In the rows, zero is written as 128.
One turn moves each row of this set onto another row. After a few examples, where does it send each row asked below?
k130: [117 142 148 106 142  94 131 127 106 113 150 129 153 152]
k794: [113 148 131 100 129  79 108 116 173 164 119 117 162 127]
k904: [121 141 111 131 138 158 157 123 143 134  88 129 114 125]
k131: [138 144 127 137 155 118 137 137 101 117 127 155 124 147]
k118: [ 97 147 168  95 150 116 124 147 108 142  96 122 126 138]
k921: [104 139 140 115 146 108  97 131 104 172 112 116 125 152]
k417: [100 123 117 120 138 114 109  96 126 162 131 107 140 161]
k574: [131 157 130 139 141 147 139 127  98 110 103 128 110 123]
k106: [118 157 124 126 130 158 145 102 145 136  84 138 116 120]
k550: [120 158 112 119 111 136 114 111 163 158  76 124 125 104]
k564: [119 145 117 125 135 153 150 107 150 135  84 130 105 120]
k699: [139 146 117 122 147 109 132 140  92 116 127 152 127 148]
k480: [126 146 138 110 133  74 104 139 118 141 143 115 170 129]
k936: [122 162 148  96 150 108 143 162 135 130  86 151 129 127]
k230: [149 146  88 139 115 111 129 101 157 134 131 124 148 110]
k860: [118 141 140  99 144  88 123 124 105 108 143 134 156 149]
k789: [126 146 144 108 127  71 103 133 121 149 149 116 158 125]
k12: [107 146 139 112 121 117 122 108 175 158 101  93 147  99]
k477: [107 137 132 105 119 114 119 108 169 157 101  93 152  90]
k539: [125 151 144 103 131  69  95 125 124 141 141 117 161 123]
k34: [105 143 125 100 107 111 104 116 166 147  95  96 151 101]
k997: [132 144 125 135 138 149 145 132  95 111 107 128 113 122]
k591: [125 135 143 115 156  91 139 135 104 119 152 121 151 143]
k172: [127 152 115 136 123 140 129 122 163 167  85 110 119  98]
k581: [141 154 115 120 123 117 156 115 163 102 116 130 151  95]
k645: [145 170 139 115 131 112 144 151 141 113  97 138 136  88]
k709: [109 133 118  94 122  77 107 132 162 148 119 106 163 127]
k727: [128 150 108 128 126 133 122 120 160 162  77 114 123  96]
k421: [140 149 131 135 162 116 149 131 101 128 131 148 126 148]
k637: [114 135 125  97 127  79 116 121 168 166 125 117 164 126]
k324: [135 160 138 140 145 149 146 115 105 129 109 141 110 121]
k256: [139 156 124 130 150 113 134 138  98 120 127 152 124 157]
k126: [133 148 132 143 143 149 142 120 107 117 105 137 103 118]
k503: [107 150 129  96 112 110 116 110 165 159 101  89 151 101]
k69: [126 136 131 109 138  68 108 146 123 138 144 107 158 128]
k6: [114 145 122  92 126  78 113 127 160 159 122 109 172 130]
k481: [127 156 113 118 116 132 122 113 164 165  82 112 117 102]
k948: [124 130 107 138 116 117 109  85 133 144 143  95 148 119]
k270: [120 137 144 116 152  95 131 135 103 111 147 132 158 147]
k357: [118 147 111 126 140 155 152 115 144 126  79 129 117 123]

k637 moves to k789
k936 moves to k645
And these:
k34 moves to k709
k503 moves to k6
k860 moves to k699

One turn moves each row of this set onto another row. After a few examples, where does it send each row asked below?
k513: [153 117 131 162 122 115 151 135 151 172  88 153 101 172 181 102 152 106
 106 152 147 146 138 141 122 143 140]
k283: [144 126 153 115 158  98  93 125 133 153 142  93 136 112 131  86  94 103
 124 117 102 144 128 146 148 124 135]
k498: [136 131 148 108 169 114  88 162 119 147 128 103 116 116 126  67  97  93
 119 116 102 141 129 145 144 140 133]
k338: [146 111 113 146 142 110 155 134 152 184  89 148 102 159 180 117 156  97
 108 161 146 147 139 146 117 131 134]
k910: [119 143 116 113 131 132  82 159 136 138 145  95 115 121 141  98  86  95
 103 108 103 154 113 125 124 141 135]
k810: [161 138 146 125 121 117  72 132 140 146 145 102 130 122 132 118 111 106
 116 110 106 152 130 147 149 102 123]
k991: [121 133 128  97 138 154 101 155 115 145 125  96 132 113 147 107  86 100
 115 100  98 150 138 131 138 117 117]
k846: [129 111 125 100 140 145  93 142 110 169 138  93 136 124 157 111  93 114
 108  96  89 143 134 134 141 117 115]
k351: [122 102 111 131 133 100 147 115 136 157 105 160 119 164 149 135 152 116
  91 151 139 125 141 111 101 118 151]
k902: [139 125 146 100 166 157 105 165 108 151 134 107 136 115 135 112 103 108
 116 105  92 137 142 128 142 115 124]
k359: [126  90 113 140 129 110 153 136 137 156  97 167 109 170 167 116 147 109
 104 142 132 118 136 113 102 131 169]
k296: [137 131 106 151 146  90 132 123 136 146  55 139 116 179 163 105 155 120
 103 126 126 130 161 120 116 117 160]
k105: [131 123 114 121 135 122  70 146 129 156 152  88 117 135 149 100  94 112
  97 103  89 149 114 124 125 141 134]
k911: [138 136 170 122 156 124 100 150 117 135 125 108 127 102 132  77  90 100
 134 125 102 144 128 149 135 127 133]
k786: [129 120 142  94 155 137 108 160 103 171 126 103 129 117 135 106  89 113
 111 108  80 148 149 120 142 122 120]
k41: [143 116 123 152 150  98 148 117 133 143  64 145 122 171 153  97 145 124
 108 134 127 123 173 105 110 124 157]
k617: [153 119 113 156 139 107 139 122 135 134  65 150 119 170 152  97 156 116
 121 134 126 126 167 107 110 121 163]
k886: [119 144 122 126 139 144  82 166 121 150 149 110 112 125 147  86  93 104
 112 117 101 139 103 129 120 153 137]
k467: [154 113 126 155 130 118 157 133 147 168  84 155 109 166 178  90 155  97
 125 154 142 142 136 144 124 143 149]
k246: [134 138 123 118 124 122  74 171 133 162 158 111 104 131 132 115 100 105
  93 118  94 159 115 118 127 141 135]
k655: [150 100 142 167 148 118 150 128 128 158  69 118  89 170 169 101 139 123
 111 153 112 172 147 122 108 145 120]
k420: [154 102 124 167 149 114 141 142 140 165  64 126  79 172 176 112 147 114
 108 147 116 164 152 126 106 133 125]
k753: [123  98 102 132 153  93 150 128 141 166  89 156 109 161 159 127 149 109
  96 148 134 120 150 116 102 116 154]
k541: [144 150 152 124 118 128  74 154 129 124 142 129 125 110 124 112 109  99
 117 121 116 138 123 143 129 105 137]
k585: [127 100 118 137 129 112 157 129 137 165  94 166 117 170 171 122 146 115
  92 140 141 117 148 117 109 124 156]
k832: [150 117 106 155 163  95 136 123 140 145  61 131 107 166 151 108 151 120
 107 142 119 139 171 106 100 120 148]
k419: [124 140 155 112 154 117 104 144 134 141 134  95 122 109 127  89  82  93
 131 116 105 149 123 139 146 128 130]
k305: [156 152 137 104 119 126  81 153 127 154 135 120 134 115 121 121 116 103
 109 114 107 150 150 135 150  99 122]
k525: [148 107 141 166 150 114 153 139 136 151  63 125  98 177 183 124 145 125
 102 134 108 160 147 125 106 129 149]
k885: [122 138 128 112 140 167  91 160  99 148 124 113 132 120 145 105  98 115
 121 101  93 131 137 124 129 115 120]
k656: [139 125 120 151 138 103 149 134 144 177  70 142 106 174 189 100 155 103
 108 142 140 146 137 155 130 134 144]
k728: [151  91 134 165 137 129 149 144 127 150  64 138  91 178 177 101 142 118
 119 136 109 151 152 116 106 138 143]
k371: [143 140 132 125 149 136  77 173 136 142 161 106 110 128 130 105 107 101
 101 117 100 150 108 125 127 147 142]
k943: [124 105 124 141 147  98 160 133 143 159  93 151 117 169 176 135 148 115
  91 140 129 131 132 124 103 125 171]
k455: [151 104 135 172 142 116 146 138 135 153  65 130  90 181 176  94 138 124
 104 138 116 152 154 114 105 148 141]
k129: [136 151 144 118 122 130  82 149 139 130 139 108 120 117 123 122  98  96
 122 108 111 151 128 135 144 103 125]
k392: [149 142 136 108 124 136  67 167 124 140 137 124 118 123 125 112 119  95
 107 107 113 138 136 143 147 103 123]
k510: [137 115 115 146 127 109 148 125 145 182  99 146 102 165 175 100 153 100
 104 165 150 153 125 147 121 148 129]
k208: [145 145 146 113 157  98  95 153 132 161 136  99 123 112 124  73  95  97
 117 129  98 159 132 137 143 147 135]
k713: [141 118 110 146 148 103 132 109 121 141  59 131 118 170 142 101 151 127
 106 136 120 137 175 101 108 116 136]

k886 moves to k911
k810 moves to k105
And these:
k129 moves to k910
k351 moves to k510
k753 moves to k338
k467 moves to k728
k371 moves to k498
k296 moves to k943
k41 moves to k585
k208 moves to k786

One turn moves each row of this set onto another row. After a few examples, where does it send each row asked below?
k775: [150 116 128 123 152 103 133 164 118 156 130 146 118 114 126 110 151 132
 105 106 122 124]
k612: [ 99  94  99 104 114 144 109 119 146 149 135 114 121 163 119 100 123  98
 129 129 143 153]
k838: [117 128 165 161 111 130  97 134 145 115 124 139 103 131 134 157 120 149
 129 135 105 130]
k29: [155 129 133 144 144 128 131 110 132 126  68 128 100 167 124 114 120 136
 138 160 163 129]
k760: [142 109 112 140 160 138 143  95 145 142  82 136 118 164 134 127 120 144
 130 137 145  80]
k318: [134 142 105 151 126 190 156 121 133 121 129 153 123 126 141 104 107 151
 150 108 141 135]
k191: [146 122 129 132 142 101 142 165 116 150 109 146 130 115 125 118 158 138
 105 106 135 122]
k567: [127 121 170 143 121 158 103 104 163 104 124 114 120 144 137 146 124 155
 138 130 111 148]
k113: [138 123 149 117 172 108 139 164 128 143 119 136 121 119 136 119 158 132
 115 115 149 119]
k599: [137 130 106 135 129 187 161 112 131 115 127 147 136 121 143 102  92 141
 153 111 139 136]
k33: [139 126 118 143 114 188 161 123 127 121 119 142 150 116 132 101  98 149
 153 110 131 136]
k739: [150 122 129 126 161 111 144 161 114 143 116 148 116 110 134 114 148 125
 104 104 143 113]
k741: [ 99  97  95  85 120 121 115 128 128 150 132 126 133 160 125 101 122 109
 120 136 137 148]
k466: [128 139 107 139 129 181 156 126 112 114 117 139 143 117 126 114 107 140
 171 108 136 129]
k193: [142 129 113 137 130 180 162 123 132 120 136 152 143 119 140  97 108 156
 157 108 121 138]
k155: [123 124 172 131 128 154  97 122 156 103 109 119 132 151 145 144 132 161
 132 139 110 141]
k971: [143 137 127 145 129 184 153 117 123 117 129 149 143 122 126  89 100 159
 155 123 147 130]
k779: [103  89  94 104 101 124 116 112 141 146 133 123 140 153 106 111 114 108
 117 134 131 145]
k409: [ 96 101 100  98 119 122 111 108 148 145 136 124 111 159 126 117 104 110
 122 141 140 158]
k320: [152 105 147 116 161 104 148 149 111 140 116 133 115 130 137 128 159 135
 105 108 128 119]
k260: [158 119 142 135 157 147 120 105 137 148  80  99 118 151 119 122  97 120
 149 145 150 107]
k211: [126 128 176 153 122 141  95 133 139 118 110 148  99 134 136 153 130 148
 131 131 104 121]
k738: [116 122 171 147 119 142 104 124 163 106 125 112 127 139 144 147 130 152
 146 131 112 149]
k853: [ 93  88  91 107 113 132 124 110 122 126 124 115 120 151  99 111 118 102
 125 132 131 148]
k620: [159 115 119 144 132 143 132 105 139 129  77 134 105 172 128 105 120 137
 129 157 174 127]
k670: [146 130 119 130 154 101 139 154 107 138 117 123 119 111 113 127 155 132
 108 103 143 130]
k572: [106  92  94  94 118 123 114 115 140 141 136 126 129 157 119 105 119  95
 120 136 147 146]
k992: [113 114 173 147 115 137  92 132 154 107 142 125 131 139 115 149 132 138
 134 147 121 117]
k852: [165 110 129 133 150 144 112 114 139 166  83 104 117 154 128 119 103 116
 136 139 159 104]
k568: [ 99  96 101 104 111 128 102 106 132 158 131 125 123 157 114 101  99 109
 128 137 131 144]
k501: [128 120 172 134 121 149  80 127 148 106 129 127 130 146 115 148 123 147
 116 154 121 117]
k675: [130 132 127 141 134 191 156 120 130 112 135 155 125 116 131 108  85 147
 150 125 142 121]
k334: [126 136 161 143 122 138  84 130 143 121 111 140 112 140 140 161 117 157
 119 138 103 125]
k573: [146 120 134 119 161 122 149 164 105 141 121 142 124 112 130 103 146 141
  99 109 136 114]
k892: [133 136  99 127 124 183 154 115 121 123 138 145 141 124 137 100  85 153
 143 118 136 139]
k402: [159 134 125 138 124 183 160 114 117 109 140 149 139 131 133 119 100 155
 154 124 145 130]
k730: [133 119 117 139 160 126 134  88 143 134  85 129 115 167 117 134 113 138
 135 152 141  87]
k140: [110  90  98 100 106 134 113 119 139 140 149 133 133 156 109  94 118 107
 128 140 129 153]
k893: [138 117 136 125 165  96 140 148 120 151 111 136 121 124 132 109 160 147
 105 106 132 120]
k374: [111  92 105  93 104 130 108 111 124 148 133 130 121 169 125 124 105 100
 137 141 130 147]
k240: [122 122 167 134 119 132  79 122 156 116 139 130 129 151 114 155 140 136
 133 147 127 120]
k491: [139 118 129 133 162 118 137 159 124 151 129 137 112 120 122 116 160 128
  98 102 140 105]

k318 moves to k612
k573 moves to k892
k211 moves to k567
And these:
k193 moves to k140
k334 moves to k155
k260 moves to k730
k853 moves to k670
k852 moves to k760
k971 moves to k568
k992 moves to k838
k409 moves to k113
k33 moves to k779
k739 moves to k599
k374 moves to k320

One turn moves each row of this set onto another row. After a few examples, where does it send each row asked below?
k18: [132 148 100 136 120 146 142 157 106 149 116 103 128 131 139 101 145 139
 160 125 148  90 155 143 157 130 135 147  62 151 111 148 138 136 138]
k951: [133 144 117 178 117 103 135 184  78 135 142 159 123 124 145 130 144 139
 107 152 157 117 114 110 122 108 100 129  91 116 117 124 113 156 148]
k758: [141 117  73 122 105 126 132 144  95 165 108 126 136 120 122 113 123 116
 158  82 147 126 127 174 134 114 130 142 111 133 142 118 116 186 137]
k56: [123 118  98 191 122 143 116 133 106 162 145 131 131 144 146 122 111 170
  72 123 138 117 142 123 127  90 115  98  98 147 139 133 119 147 105]
k956: [149 128  87 176 109 116 107 148 107 134 158 157 110 126 145 120 166 148
 144 154 110  87 110 128 137 143  87 131 167 137 120 113 109 170 154]
k874: [137 117  95 183 117 101 141 156  98 131 166 170  96 114 156 106 120 162
 153 127 162 109 104 130 142 143 140 125 123 123 136 143 114 160 144]
k394: [111 152  78 157 159 136 123 123  98 141 108 114 134 161 109 136 146 136
 138 105 144 125 133 168 141  94 112 152 126 120 152 101 140 149 161]
k844: [133 117 108 163 137 161 143 153 105 124 125  95 125 147 135 144 139 111
 125 113 126  83 139 150 175 121 131 104 139 117 133  89 120 110 150]
k520: [148 133 107 168 114 153  74 154  96 104 108 119 123 155 107 104 134 154
 151 106 113  90 102 178 137 105  99 116 136 134 134 132 104 132 155]
k929: [137 111  81 182 126 110 126 125  85 135 139 120 125 149 132 122 135 106
 126 132 148 102 145 136 154  89 147  96 105  91 116  91 147 114 130]
k757: [105 126 107 179 101 138 143 166 102 142 150 162 131 120 146 139 144 169
 103 106 127 118 118 132 158 121  95 157 124 129 111  94 127 147 165]
k277: [117 107 112 186 116 143 162 114 126 152 163 144  99 131 131 124 145 163
 114 128 129 131 122 119 135 100 134 142 127 137 150 125 129 162 131]
k959: [125 143  87 170 145 111 121 137  97 123 153 150 133 146 143 103  98 134
 132 107 122 110 120 191 133 119 115 115  65  82 123 108 129 137 166]
k38: [130 139  81 165 113 144  90 136 129 136 119 126 100 150 126 110 128 140
  90 170 118 107 152 138 106 101 108 111 125 157 116 128 128 189 116]
k862: [140 140  55 151 100  93 101 150  88 145 139 159 115 133 153 112 145 142
 116 158 143 116 129 133 109 119  72 110 108 150 117 135 117 183 132]
k506: [107 130 108 179 135 155 126 177 102 152 107 129 151 138 165 110 119 137
  81 134 112 128 146 146 139 137 107 114 116 164 131 113  87 149 127]
k945: [111 120 114 147 124 131 110 143  90 152 141 130 116 127 169  63 117 109
 146 103 103 131 139 158 170 124 147 137  99 138  97 140 144 122 129]
k427: [133 127 112 138 118 138 123 131 139 135 142 117 129 130 135  78 167 121
 144 136  97  94 143 142 152 117  69 155  99 145 112 142 136 119 151]
k416: [ 95 133  71 165 132 148 122 148 128 126 114 143  92 132 151  93  87 142
 104 114 144 138 152 161 139 136 141 117 126 154 134 142 133 183 126]
k117: [135 103  86 145  91 131 127 154  86 113  90 125  84 153 131 106 143  89
 142 126 126 134 132 184 153 128 107 141 151 129 110 106 134 149 154]
k828: [161 130 117 175 145 123 121 154  86 143 133 132 143 145 134 126 118 117
 137  69 109  95 117 187 130 138 102  85 122 128 106 130 103 163 158]
k257: [133 140 109 183 132 111  90 184 115 129 124 150 139 137 153 100 112 134
 105 168 140  93 141 140 136 138 123 102  97 134  89 118 107 169 142]
k924: [126 124 108 161 147 120 136 124 109 176 139 109 135 156 106 111 130 104
 136 130 107 125 122 146  92  91  95 100 137 139 132 110 130 127 156]
k720: [147 141 105 168 130 128 136 133  80 170 123 115  89 151 125 115 127 129
 144 105 143 110 152 132 137 126 105 162 123 123 125 168 181 148 145]
k927: [170 111 140 172 111 145 109 131  77 153 133 119 107 148 135  95 139 141
 132 119 106  99 143 163 152 102 115 164 119 145  87 152 128 128 124]
k314: [118 106  78 159 107 113 101 148 113 160 123 130 140 143 120  68  86 143
 165 105 153 119 112 161 126 115 127 104  95 134 132 122 136 120 153]
k166: [141  93  61 137 100 146 124 137 122 121 127 110 121 151 144 114 129 138
 151 105 125  84 143 181 176 151 111  95 133 144 144 118 117 126 148]
k764: [127 157  75 141 147 153 110 106 102 166 148 105  88 127 154  93 137  92
 128 115  99 112 142 134 147 112 103 123 123 133 115 128 160 136 129]
k623: [ 98 120  64 184 107 129 125 149  83 118 146 158 111 122 165 105 142 166
 132 114 114 123 125 156 138 127  97 150 172 144 139 118 111 137 129]
k331: [154  99 105 181 109 127 145 138  99 141  92 136 133 167 125 123 135 106
 109 106 129 135 153 173 176 147 101 126 101 115 112 108 134 155 168]
k408: [141 144  92 171 142 103 120 141  96 126 143 149 122 134 146  75 121 114
 151 112 109 109 152 143 155 154  82 131 114 112 118 177 155 118 162]
k672: [145  89  69 138 109 107 135 125 115 127 125 110 106 161 138  90 134 108
 152 151 145 112 141 157 132 127 105  90 107 133 171 148 123 131 131]
k282: [104 126  83 169 120 128 116 150  90 119 160 142  78 132 163 106 105 166
 115 115 150 117 116 138 113  98 115 104 139 142 152 158 127 141 112]
k389: [146 103  75 146  85 110  99 133  90 106 146 136  74 149 133 104 123 110
 137 128 137 106 121 169 142  92 118  96 120 109  93 115 153 134 143]
k864: [152 127 102 128  99 138 118 134 101 125 143 127 112 129 116 102 135 113
 137 143  83 111 108 172 101  82  99 131 105 107 140 117 101 148 143]
k726: [164 102 129 164 125 118 146 134 117 132 131 121 106 172 121 120 126 100
 103 136 138 116 134 147 142 118  89  83  81 110 138 142 133 139 160]
k73: [101 140  91 145 123 115 120 171 131 166 132 146 133 129 140 130 139 133
 126 149 145 114 133 114 153 142 118 136 131 146 110  93 143 179 172]
k82: [181 173  79 168 148 150 113 130  74 137 134 115 111 129 145 107 130 127
 135 126 121  77 154 151 153 132 113 110  97 134  99 155 118 131 129]
k350: [124 115 112 218 136 156 131 132 119 108 140 153 111 131 157  93 124 150
  96 117  94 120 134 164 143 134 120 122 136 136 130 131  91 156 121]
k302: [103 141  70 127 110 139 110 177 116 145 124 141 109 132 167 112 117 136
 105 127 124 124 129 159 133 151  75 107 128 176 117 124 115 179 152]

k56 moves to k757
k416 moves to k874
k394 moves to k758
And these:
k927 moves to k427
k844 moves to k117

